(in the rows, 100 means zero)
Rotation paths and how fast each direction turns (degrees each step)
Each turn is a multiple of 5 degrees from 10 to 175, or 0.
Each row of a path follows its step; steps can be skipped.
Path 1:
step 2: 92 76 109 91 110 124 103 131 97 105 105 87 111 88 85 83 67 101 89 88 78
 121 34 100 117 71 85 98 95 89 83 114 81 108 102 98 91 88 100 89 124 88
 103 99 140 81 57 99 78 79 119 117 98 99 90 86 67
step 6: 70 106 107 62 88 110 118 110 101 86 130 102 90 93 79 91 93 120 103 111
 108 89 84 79 132 63 105 91 87 74 68 117 110 109 80 111 85 120 97 64 110
 117 126 124 110 106 119 123 99 88 106 66 88 109 68 136 94
step 13: 89 82 104 99 110 113 71 101 98 111 123 131 89 120 95 79 64 114 87 112 73
 90 58 78 107 101 99 66 99 107 89 125 100 83 113 128 78 98 83 99 134 102
 113 100 129 114 107 82 107 78 131 116 86 107 94 129 55
step 19: 69 93 105 86 100 119 89 115 57 120 80 92 109 122 82 87 56 120 84 86 85
 98 73 81 114 65 94 83 71 126 72 95 92 89 81 115 92 106 115 110 122 110
 114 91 92 95 80 88 89 89 127 101 72 112 65 99 72
step 30: 66 112 101 80 96 119 57 102 60 85 104 105 76 96 102 113 70 124 95 90 91
 69 80 96 126 96 87 92 108 109 46 99 91 84 98 131 114 107 95 85 125 118
 100 109 135 116 113 107 98 94 122 124 89 73 98 103 81
step 33: 78 79 100 95 94 105 57 102 63 89 140 85 80 90 113 67 82 119 116 74 107
 90 54 88 134 64 100 126 92 83 102 106 112 80 119 117 88 114 128 93 113
 104 108 104 110 91 92 93 115 102 119 124 87 113 85 108 79
step 39: 62 92 130 90 87 98 85 116 104 96 128 118 121 83 107 105 57 136 90 104
 100 111 68 88 139 71 103 106 74 107 75 94 99 92 119 114 121 120 83 90
 129 110 120 110 118 80 106 104 99 119 134 128 84 87 96 104 102
step 41: 61 79 93 74 101 88 87 94 84 87 120 96 104 85 72 98 87 119 84 79 114 100
 68 114 132 116 104 74 122 80 60 106 80 90 100 79 100 112 107 57 128 103
 120 105 100 99 93 138 91 109 112 130 86 124 87 101 81
step 42: 88 106 107 89 107 109 58 117 80 110 105 90 87 80 98 100 48 99 120 113
 102 81 43 105 140 88 94 94 105 116 70 107 112 117 105 117 92 83 120 99
 115 106 94 103 110 64 76 86 90 83 126 108 80 89 77 117 92
Speeds:
98 101 101 105 92 94 95 112 103 106 100 100 94 93 103 89 102 97 100 110
 104 103 99 94 101 102 102 102 99 91 107 101 100 107 96 100 97 107 104
 95 105 94 96 99 104 100 90 100 104 96 102 95 110 99 101 106 99 : 70
99 108 104 98 111 100 99 105 112 95 105 91 95 100 104 97 99 98 97 99 111
 98 97 97 102 100 104 102 98 101 99 100 100 106 95 104 105 105 97 106 98
 103 95 99 94 97 106 96 96 107 107 100 99 101 88 105 111 : 130
105 95 102 99 100 101 94 102 97 111 105 103 96 106 107 96 89 95 96 97 94
 106 105 108 102 94 103 103 98 110 101 102 98 105 103 103 106 103 100
 108 99 105 93 102 101 94 98 107 107 97 108 108 100 97 99 101 95 : 125
102 97 95 106 100 91 98 105 108 102 94 104 92 104 105 101 106 104 91 96
 104 100 102 94 102 102 103 89 96 98 90 97 97 94 104 103 112 95 100 102
 112 95 98 98 100 105 105 103 96 96 101 106 100 100 104 96 98 : 170
94 104 95 98 94 93 98 95 105 106 108 96 101 89 101 98 104 97 101 98 100
 99 102 102 102 106 97 105 100 102 101 92 102 88 99 95 107 104 96 105 99
 105 101 111 103 91 98 100 96 96 90 108 101 110 101 103 102 : 60
